In the data rows, 50 means zero.
Here are some rows, each followed by its group. Groups can overlap.
(53, 47, 63, 52, 27, 47, 31, 50, 82, 53, 71, 66, 44, 55, 55, 14, 28, 44, 72, 43, 89, 35, 35, 61, 37, 35, 47, 57, 07, 36, 60, 47) d
(38, 45, 53, 45, 55, 14, 38, 51, 20, 76, 47, 47, 42, 47, 67, 50, 49, 58, 64, 52, 43, 38, 46, 54, 45, 67, 32, 84, 43, 27, 66, 50) e
(94, 43, 42, 53, 34, 33, 55, 52, 64, 62, 62, 52, 55, 38, 80, 56, 40, 09, 66, 26, 38, 41, 52, 55, 63, 49, 34, 66, 43, 45, 54, 44) f
(52, 48, 34, 40, 41, 59, 59, 34, 50, 47, 50, 20, 42, 43, 19, 43, 62, 54, 28, 61, 32, 76, 77, 42, 69, 64, 61, 25, 61, 66, 39, 58) g
(43, 27, 25, 40, 56, 42, 61, 64, 52, 44, 63, 44, 30, 26, 28, 61, 48, 50, 28, 52, 61, 79, 76, 46, 80, 46, 55, 49, 39, 53, 44, 55) g
(35, 52, 38, 35, 47, 61, 68, 56, 41, 40, 39, 48, 59, 52, 39, 67, 58, 71, 23, 67, 59, 71, 63, 52, 73, 42, 72, 33, 59, 56, 54, 58) g
(48, 13, 18, 42, 56, 31, 56, 64, 57, 47, 77, 37, 10, 10, 19, 51, 42, 37, 29, 47, 59, 83, 84, 41, 85, 52, 49, 55, 29, 52, 41, 53) g
(40, 44, 52, 50, 48, 11, 37, 47, 18, 81, 49, 47, 43, 47, 67, 46, 49, 59, 68, 53, 38, 36, 48, 56, 45, 72, 25, 80, 41, 29, 63, 53) e
(92, 38, 41, 50, 33, 29, 55, 49, 68, 65, 64, 56, 52, 37, 81, 58, 35, 06, 64, 21, 44, 42, 50, 53, 64, 43, 34, 74, 46, 42, 54, 42) f
(40, 44, 50, 51, 48, 12, 37, 46, 18, 81, 49, 47, 43, 47, 67, 45, 48, 59, 68, 54, 39, 36, 48, 56, 45, 73, 23, 79, 42, 31, 63, 53) e
(41, 46, 51, 53, 47, 13, 37, 46, 19, 80, 49, 47, 45, 49, 67, 46, 49, 60, 70, 55, 39, 36, 49, 56, 44, 73, 23, 77, 42, 34, 61, 53) e
(61, 61, 61, 45, 62, 66, 51, 53, 34, 51, 38, 44, 64, 56, 46, 86, 45, 52, 27, 57, 37, 25, 51, 57, 33, 74, 51, 40, 71, 50, 51, 53) h
(37, 57, 82, 57, 69, 81, 36, 65, 52, 28, 24, 71, 69, 53, 55, 46, 64, 67, 38, 45, 62, 51, 27, 27, 52, 58, 75, 53, 60, 61, 47, 66) i
(35, 46, 67, 56, 47, 78, 59, 29, 40, 40, 33, 73, 71, 67, 50, 71, 64, 74, 17, 58, 80, 30, 37, 56, 38, 42, 76, 44, 53, 59, 74, 64) d
(82, 40, 38, 44, 41, 32, 57, 52, 64, 60, 60, 59, 54, 41, 77, 59, 34, 14, 61, 27, 46, 43, 48, 52, 64, 39, 40, 74, 52, 44, 53, 41) f
(31, 73, 35, 37, 71, 69, 72, 79, 30, 14, 23, 71, 75, 57, 58, 57, 53, 64, 58, 70, 45, 39, 36, 55, 65, 53, 92, 45, 69, 67, 49, 45) f
(76, 38, 62, 70, 41, 49, 06, 64, 71, 54, 74, 69, 44, 37, 46, 23, 38, 30, 68, 21, 51, 66, 52, 50, 35, 60, 28, 18, 46, 59, 65, 22) i
(53, 14, 19, 43, 52, 34, 55, 57, 55, 50, 75, 30, 08, 09, 14, 43, 42, 35, 27, 52, 52, 82, 89, 39, 86, 60, 48, 47, 32, 53, 39, 57) g
(54, 36, 29, 41, 44, 53, 57, 41, 50, 49, 58, 21, 31, 29, 17, 41, 54, 48, 26, 60, 38, 78, 83, 40, 77, 64, 56, 30, 53, 60, 39, 60) g
(24, 91, 85, 66, 48, 60, 74, 15, 64, 61, 42, 39, 58, 83, 46, 69, 76, 67, 55, 68, 34, 61, 33, 54, 20, 10, 48, 38, 68, 72, 31, 46) e
(45, 38, 32, 70, 51, 72, 49, 50, 28, 51, 64, 29, 47, 71, 43, 41, 59, 56, 42, 56, 53, 64, 46, 24, 45, 57, 53, 25, 64, 49, 24, 64) j
(33, 63, 45, 31, 41, 72, 70, 50, 36, 39, 28, 48, 70, 66, 45, 67, 62, 80, 20, 76, 57, 66, 57, 54, 70, 44, 81, 23, 70, 58, 59, 61) g
(44, 44, 61, 48, 39, 57, 44, 44, 61, 48, 50, 74, 56, 60, 51, 47, 43, 57, 48, 52, 83, 35, 38, 60, 38, 34, 60, 56, 33, 45, 68, 54) d
(42, 79, 39, 52, 66, 54, 62, 55, 43, 14, 34, 38, 70, 63, 47, 55, 57, 58, 72, 56, 21, 48, 35, 63, 39, 53, 67, 34, 60, 61, 29, 40) f
(47, 34, 42, 47, 62, 68, 56, 68, 31, 52, 38, 57, 29, 61, 50, 46, 59, 58, 35, 69, 76, 58, 47, 23, 52, 45, 45, 47, 63, 45, 35, 61) j
(40, 45, 51, 49, 49, 12, 36, 48, 17, 80, 49, 48, 43, 48, 68, 46, 49, 59, 69, 54, 40, 35, 48, 56, 45, 73, 23, 79, 42, 31, 63, 52) e
(52, 56, 57, 31, 76, 59, 35, 81, 54, 51, 26, 69, 48, 39, 43, 84, 29, 49, 31, 39, 43, 24, 58, 64, 51, 65, 49, 69, 71, 45, 58, 61) h
(94, 42, 42, 53, 33, 32, 54, 50, 66, 63, 63, 53, 53, 38, 80, 55, 39, 08, 65, 24, 39, 41, 52, 54, 64, 47, 34, 69, 44, 44, 54, 44) f
(40, 49, 52, 55, 43, 18, 42, 42, 20, 81, 48, 46, 49, 53, 67, 46, 53, 61, 71, 59, 37, 36, 49, 55, 41, 69, 23, 72, 42, 38, 57, 55) e
(77, 42, 37, 42, 45, 34, 59, 54, 61, 57, 59, 60, 55, 42, 76, 59, 34, 17, 62, 28, 47, 43, 48, 52, 63, 39, 43, 74, 54, 45, 52, 41) f
(95, 40, 42, 52, 33, 31, 55, 51, 67, 65, 63, 55, 53, 38, 80, 56, 37, 07, 64, 24, 39, 41, 52, 54, 64, 46, 35, 69, 44, 43, 54, 43) f
(53, 48, 66, 58, 29, 53, 32, 41, 80, 54, 75, 61, 45, 55, 54, 09, 32, 47, 70, 43, 87, 35, 36, 58, 36, 40, 48, 50, 05, 38, 57, 50) d
(35, 59, 84, 57, 68, 84, 36, 66, 50, 25, 24, 69, 71, 55, 54, 46, 67, 69, 35, 46, 62, 50, 26, 26, 52, 60, 79, 53, 60, 62, 46, 67) i
(50, 64, 38, 38, 38, 68, 61, 26, 50, 41, 35, 18, 60, 62, 23, 49, 73, 63, 32, 58, 25, 75, 65, 44, 58, 61, 65, 23, 72, 72, 35, 57) g
(52, 60, 60, 29, 76, 59, 48, 78, 44, 52, 26, 67, 57, 48, 42, 86, 30, 56, 31, 44, 44, 27, 54, 58, 53, 62, 56, 66, 68, 43, 62, 65) h
(41, 52, 76, 65, 42, 74, 44, 14, 58, 46, 64, 48, 52, 60, 49, 25, 59, 60, 44, 47, 68, 41, 40, 52, 28, 42, 59, 30, 28, 45, 52, 59) d
(38, 58, 57, 60, 43, 29, 50, 38, 29, 79, 46, 44, 54, 59, 63, 48, 58, 65, 72, 63, 35, 39, 47, 53, 39, 61, 25, 62, 46, 45, 50, 55) e
(66, 48, 36, 38, 51, 41, 62, 59, 54, 47, 51, 63, 60, 45, 72, 59, 35, 28, 60, 37, 48, 44, 45, 53, 65, 39, 54, 70, 59, 49, 49, 41) f
(46, 64, 80, 78, 53, 76, 24, 50, 62, 17, 34, 40, 62, 63, 47, 34, 57, 59, 34, 31, 45, 60, 36, 41, 41, 63, 68, 34, 67, 57, 31, 58) i
(28, 83, 75, 68, 44, 55, 70, 21, 54, 68, 41, 39, 60, 78, 51, 62, 72, 68, 60, 70, 34, 53, 37, 52, 26, 24, 41, 42, 61, 64, 34, 50) e
(34, 57, 43, 34, 43, 67, 70, 54, 39, 40, 33, 48, 66, 59, 42, 68, 60, 75, 22, 73, 58, 68, 59, 53, 72, 43, 76, 28, 64, 57, 57, 61) g
(42, 32, 27, 40, 54, 44, 61, 62, 49, 43, 59, 45, 35, 30, 30, 63, 49, 54, 26, 53, 61, 78, 74, 46, 79, 43, 58, 47, 42, 53, 47, 54) g
(37, 64, 60, 62, 42, 35, 54, 33, 34, 78, 45, 44, 57, 62, 60, 50, 60, 67, 69, 66, 34, 41, 46, 51, 37, 54, 28, 57, 49, 48, 46, 54) e
(53, 48, 63, 53, 29, 48, 30, 49, 81, 53, 74, 65, 43, 55, 54, 13, 27, 44, 73, 43, 89, 35, 34, 60, 37, 37, 47, 55, 07, 35, 58, 48) d
(57, 67, 62, 47, 61, 65, 62, 45, 27, 49, 43, 40, 65, 65, 46, 87, 52, 56, 28, 58, 39, 33, 48, 48, 32, 69, 54, 36, 73, 52, 49, 55) h
(28, 84, 75, 67, 44, 56, 70, 19, 55, 68, 42, 40, 60, 77, 52, 62, 70, 68, 61, 71, 34, 53, 38, 52, 27, 24, 41, 43, 62, 64, 36, 51) e
(28, 67, 64, 53, 60, 51, 72, 53, 44, 56, 30, 46, 61, 68, 59, 65, 62, 74, 53, 70, 50, 40, 38, 38, 45, 23, 46, 69, 54, 37, 61, 48) e
(32, 56, 59, 47, 61, 31, 52, 52, 33, 65, 39, 46, 49, 56, 63, 57, 54, 65, 57, 59, 46, 40, 42, 47, 46, 45, 40, 79, 49, 29, 64, 48) e
(24, 85, 39, 51, 75, 53, 66, 54, 43, 00, 32, 35, 71, 74, 32, 61, 60, 67, 71, 62, 21, 50, 26, 65, 29, 44, 73, 30, 68, 65, 23, 35) f
(40, 46, 51, 52, 46, 15, 39, 44, 20, 82, 49, 47, 46, 49, 67, 46, 50, 60, 70, 55, 39, 36, 50, 56, 44, 72, 22, 75, 42, 34, 59, 54) e
(32, 71, 80, 74, 61, 77, 32, 48, 64, 00, 17, 31, 59, 72, 44, 43, 62, 68, 23, 33, 44, 58, 29, 48, 42, 61, 82, 45, 76, 54, 23, 68) i
(59, 36, 58, 52, 63, 48, 21, 70, 71, 48, 50, 79, 40, 38, 49, 40, 43, 42, 64, 32, 56, 62, 46, 48, 42, 49, 37, 43, 55, 49, 64, 35) i
(47, 74, 45, 35, 37, 71, 62, 20, 52, 36, 28, 19, 72, 78, 24, 54, 83, 68, 36, 51, 18, 75, 55, 45, 49, 59, 70, 24, 81, 79, 33, 52) g
(44, 62, 35, 35, 63, 55, 67, 69, 40, 29, 35, 68, 69, 51, 64, 57, 44, 49, 59, 55, 49, 42, 40, 53, 66, 44, 74, 57, 65, 58, 48, 43) f
(40, 37, 29, 39, 53, 49, 63, 61, 48, 43, 55, 47, 40, 36, 33, 64, 51, 59, 28, 57, 60, 76, 70, 47, 77, 42, 62, 44, 45, 54, 48, 55) g
(50, 46, 60, 49, 32, 48, 34, 51, 76, 52, 64, 71, 47, 56, 52, 26, 33, 48, 65, 47, 88, 37, 36, 61, 38, 33, 51, 60, 17, 39, 62, 49) d
(36, 58, 84, 59, 70, 83, 36, 65, 50, 25, 23, 69, 71, 54, 54, 46, 67, 68, 37, 46, 63, 50, 25, 25, 53, 60, 78, 53, 60, 62, 47, 66) i
(65, 52, 56, 43, 69, 65, 29, 68, 52, 52, 32, 51, 54, 40, 44, 82, 34, 43, 26, 47, 35, 15, 59, 73, 37, 81, 41, 50, 69, 51, 50, 49) h
(27, 85, 76, 66, 46, 56, 70, 19, 56, 65, 41, 39, 60, 79, 50, 63, 73, 68, 59, 70, 34, 54, 37, 53, 25, 21, 42, 40, 62, 66, 34, 49) e
(54, 54, 36, 36, 58, 48, 66, 63, 47, 36, 42, 66, 65, 49, 67, 59, 39, 39, 60, 47, 49, 42, 42, 53, 65, 42, 65, 65, 62, 53, 49, 41) f
(52, 13, 19, 43, 52, 34, 55, 58, 55, 49, 78, 30, 08, 08, 14, 43, 43, 34, 26, 51, 52, 82, 90, 39, 85, 59, 47, 47, 32, 52, 39, 56) g
(83, 55, 42, 55, 40, 42, 57, 53, 59, 49, 54, 46, 61, 43, 74, 53, 46, 22, 70, 33, 29, 41, 50, 57, 59, 55, 44, 54, 46, 49, 49, 45) f
(36, 46, 53, 45, 55, 14, 39, 50, 21, 74, 47, 47, 43, 47, 66, 50, 50, 59, 63, 53, 43, 38, 47, 54, 45, 64, 31, 84, 45, 27, 67, 50) e
(49, 67, 41, 38, 39, 69, 61, 24, 51, 41, 36, 19, 63, 65, 22, 51, 75, 65, 32, 57, 22, 75, 63, 44, 56, 60, 67, 23, 75, 74, 36, 55) g
(43, 81, 67, 48, 55, 59, 82, 30, 16, 38, 51, 39, 64, 81, 45, 89, 71, 64, 34, 60, 45, 52, 38, 22, 27, 59, 63, 33, 77, 60, 48, 60) h
(40, 66, 35, 35, 66, 61, 70, 74, 36, 23, 31, 69, 72, 54, 61, 57, 47, 55, 59, 62, 46, 41, 39, 54, 66, 47, 81, 53, 67, 63, 48, 44) f
(45, 62, 35, 35, 64, 56, 68, 70, 39, 28, 35, 68, 70, 52, 64, 57, 44, 50, 60, 57, 48, 41, 40, 54, 65, 45, 76, 57, 66, 59, 49, 42) f
(30, 52, 81, 64, 53, 84, 54, 02, 40, 35, 52, 44, 53, 67, 37, 49, 78, 66, 28, 54, 50, 51, 42, 52, 19, 35, 65, 24, 56, 53, 46, 63) d
(40, 43, 34, 71, 56, 75, 49, 49, 31, 42, 61, 29, 51, 73, 41, 44, 59, 58, 42, 54, 47, 64, 43, 27, 46, 53, 59, 25, 67, 52, 23, 64) j
(31, 78, 71, 66, 44, 51, 66, 24, 49, 70, 42, 41, 60, 74, 54, 58, 69, 69, 62, 68, 35, 50, 42, 51, 30, 32, 36, 45, 57, 60, 37, 51) e
(50, 51, 72, 64, 34, 64, 37, 26, 70, 51, 71, 54, 49, 56, 53, 14, 46, 52, 58, 44, 79, 38, 37, 55, 31, 42, 52, 39, 14, 41, 55, 53) d
(53, 17, 21, 42, 50, 37, 54, 55, 54, 49, 74, 27, 10, 10, 14, 40, 45, 35, 26, 53, 51, 81, 89, 39, 85, 61, 48, 44, 36, 53, 39, 57) g
(53, 38, 29, 41, 43, 53, 58, 40, 50, 49, 57, 21, 33, 32, 17, 42, 56, 47, 27, 60, 38, 77, 82, 41, 75, 63, 57, 29, 53, 62, 39, 59) g
(27, 52, 82, 63, 56, 85, 54, 01, 35, 33, 48, 43, 53, 68, 33, 55, 82, 67, 25, 56, 45, 55, 43, 52, 19, 33, 67, 24, 64, 53, 45, 63) d
(52, 62, 80, 78, 49, 74, 19, 52, 62, 24, 42, 44, 63, 60, 47, 30, 54, 54, 39, 28, 46, 62, 38, 42, 41, 64, 61, 30, 63, 59, 35, 52) i
(78, 32, 53, 64, 45, 39, 06, 66, 77, 59, 76, 76, 36, 32, 45, 26, 33, 27, 74, 22, 53, 68, 54, 54, 35, 55, 20, 23, 45, 53, 72, 16) i
(52, 45, 33, 40, 42, 59, 57, 36, 51, 48, 50, 21, 41, 40, 18, 43, 61, 53, 27, 61, 33, 76, 77, 42, 70, 64, 60, 26, 60, 63, 38, 59) g
(34, 71, 34, 35, 70, 66, 72, 76, 32, 18, 27, 71, 75, 55, 59, 57, 51, 61, 59, 66, 47, 39, 38, 55, 65, 49, 88, 49, 68, 65, 50, 43) f
(52, 51, 70, 60, 31, 58, 35, 34, 76, 53, 74, 57, 46, 56, 54, 09, 38, 49, 65, 43, 85, 36, 37, 56, 34, 41, 50, 44, 08, 37, 56, 52) d
(94, 40, 41, 52, 33, 32, 53, 49, 66, 65, 63, 53, 54, 36, 81, 56, 39, 07, 65, 24, 40, 41, 51, 54, 62, 47, 34, 68, 45, 42, 54, 44) f
(37, 46, 53, 45, 56, 15, 39, 51, 21, 75, 45, 48, 43, 48, 66, 50, 49, 58, 62, 54, 42, 39, 46, 54, 46, 65, 31, 84, 45, 26, 66, 50) e
(51, 31, 39, 44, 58, 60, 54, 66, 33, 61, 40, 53, 22, 58, 51, 41, 58, 53, 40, 67, 80, 63, 53, 23, 48, 44, 33, 50, 57, 43, 36, 61) j
(71, 46, 68, 74, 40, 58, 09, 60, 68, 47, 67, 61, 52, 43, 47, 23, 43, 37, 60, 24, 49, 66, 48, 43, 37, 62, 38, 19, 50, 60, 56, 29) i
(53, 47, 63, 52, 28, 47, 31, 49, 81, 53, 71, 66, 44, 54, 55, 15, 28, 45, 72, 45, 89, 35, 35, 60, 37, 36, 48, 57, 07, 37, 60, 47) d
(38, 45, 65, 52, 45, 70, 55, 34, 46, 42, 38, 73, 65, 63, 50, 63, 57, 69, 29, 56, 79, 33, 37, 58, 39, 38, 69, 49, 47, 54, 72, 60) d
(54, 19, 22, 42, 49, 40, 56, 53, 53, 49, 72, 26, 13, 13, 14, 41, 45, 38, 27, 55, 48, 81, 89, 39, 84, 61, 50, 41, 38, 55, 40, 59) g
(43, 63, 34, 34, 63, 57, 68, 71, 38, 28, 35, 68, 69, 53, 63, 58, 43, 51, 60, 57, 47, 41, 40, 54, 65, 46, 77, 57, 66, 59, 48, 43) f
(32, 71, 81, 74, 63, 77, 33, 46, 63, 00, 18, 31, 60, 71, 43, 43, 62, 68, 21, 33, 42, 57, 27, 48, 42, 62, 82, 46, 75, 53, 21, 68) i
(53, 13, 19, 43, 53, 34, 56, 60, 56, 49, 78, 30, 08, 08, 13, 42, 42, 35, 27, 51, 53, 82, 89, 39, 85, 59, 47, 48, 32, 52, 39, 57) g
(37, 48, 35, 36, 49, 57, 67, 59, 44, 41, 43, 47, 52, 47, 38, 67, 56, 68, 25, 63, 60, 73, 66, 49, 74, 43, 69, 37, 55, 56, 52, 57) g
Which 4 groups are nearest to each row below, nearest first, going by the average distance to the group's rows?
(62, 23, 34, 41, 52, 48, 48, 65, 35, 77, 48, 46, 10, 53, 53, 34, 56, 45, 45, 62, 86, 68, 64, 19, 42, 48, 15, 53, 46, 41, 35, 60) >> j g e d
Which 3 groups are nearest to each row below, nearest first, going by the distance to the centre of the group?
(69, 46, 37, 39, 50, 39, 60, 57, 56, 50, 53, 64, 59, 44, 73, 59, 35, 25, 61, 36, 49, 43, 46, 52, 65, 39, 50, 72, 58, 48, 51, 42) >> f e h
Which 4 groups are nearest to each row below, nearest first, going by the distance to the group's nearest row?
(59, 53, 35, 36, 55, 45, 64, 63, 49, 41, 45, 65, 63, 48, 69, 58, 37, 36, 60, 44, 48, 43, 43, 52, 65, 40, 61, 66, 62, 52, 50, 42) >> f e h d
(95, 40, 42, 52, 33, 31, 54, 50, 66, 66, 63, 53, 53, 37, 81, 56, 37, 07, 64, 22, 40, 41, 50, 54, 63, 47, 33, 70, 44, 42, 55, 43) >> f i e d
(61, 35, 58, 53, 61, 46, 22, 70, 72, 49, 53, 79, 38, 38, 49, 40, 41, 41, 65, 31, 56, 63, 48, 49, 42, 49, 34, 42, 53, 50, 65, 33) >> i d f j
Which 3 groups are nearest to each row below, nearest first, going by the distance to the group's nearest row?
(51, 12, 18, 43, 56, 31, 54, 64, 56, 48, 79, 35, 08, 07, 16, 47, 42, 34, 28, 48, 57, 83, 87, 39, 85, 54, 46, 53, 28, 52, 40, 55) >> g j i
(53, 13, 18, 43, 52, 34, 55, 57, 55, 48, 76, 30, 09, 08, 13, 42, 44, 34, 27, 53, 52, 81, 89, 39, 85, 60, 48, 46, 32, 53, 41, 55) >> g j i
(26, 75, 66, 58, 58, 64, 85, 56, 51, 51, 26, 46, 68, 74, 56, 69, 66, 80, 52, 78, 49, 37, 37, 32, 42, 13, 47, 60, 57, 44, 57, 50) >> e d h
Which 3 groups are nearest to each row below, nearest first, going by the average distance to the group's rows?
(34, 62, 43, 32, 44, 69, 70, 51, 37, 39, 30, 47, 69, 63, 44, 68, 61, 77, 20, 74, 57, 66, 59, 55, 71, 45, 80, 25, 67, 58, 57, 61) >> g j h
Which 4 groups are nearest to each row below, nearest first, going by the distance to the centre of the group?
(77, 30, 53, 62, 47, 38, 07, 70, 76, 59, 74, 78, 33, 31, 45, 27, 32, 27, 75, 23, 53, 67, 55, 56, 35, 54, 20, 25, 46, 53, 72, 15) >> i d f e
(42, 32, 27, 39, 55, 44, 61, 63, 49, 43, 60, 46, 35, 30, 30, 62, 50, 54, 27, 55, 61, 78, 73, 47, 78, 45, 59, 47, 40, 53, 47, 53) >> g j f h
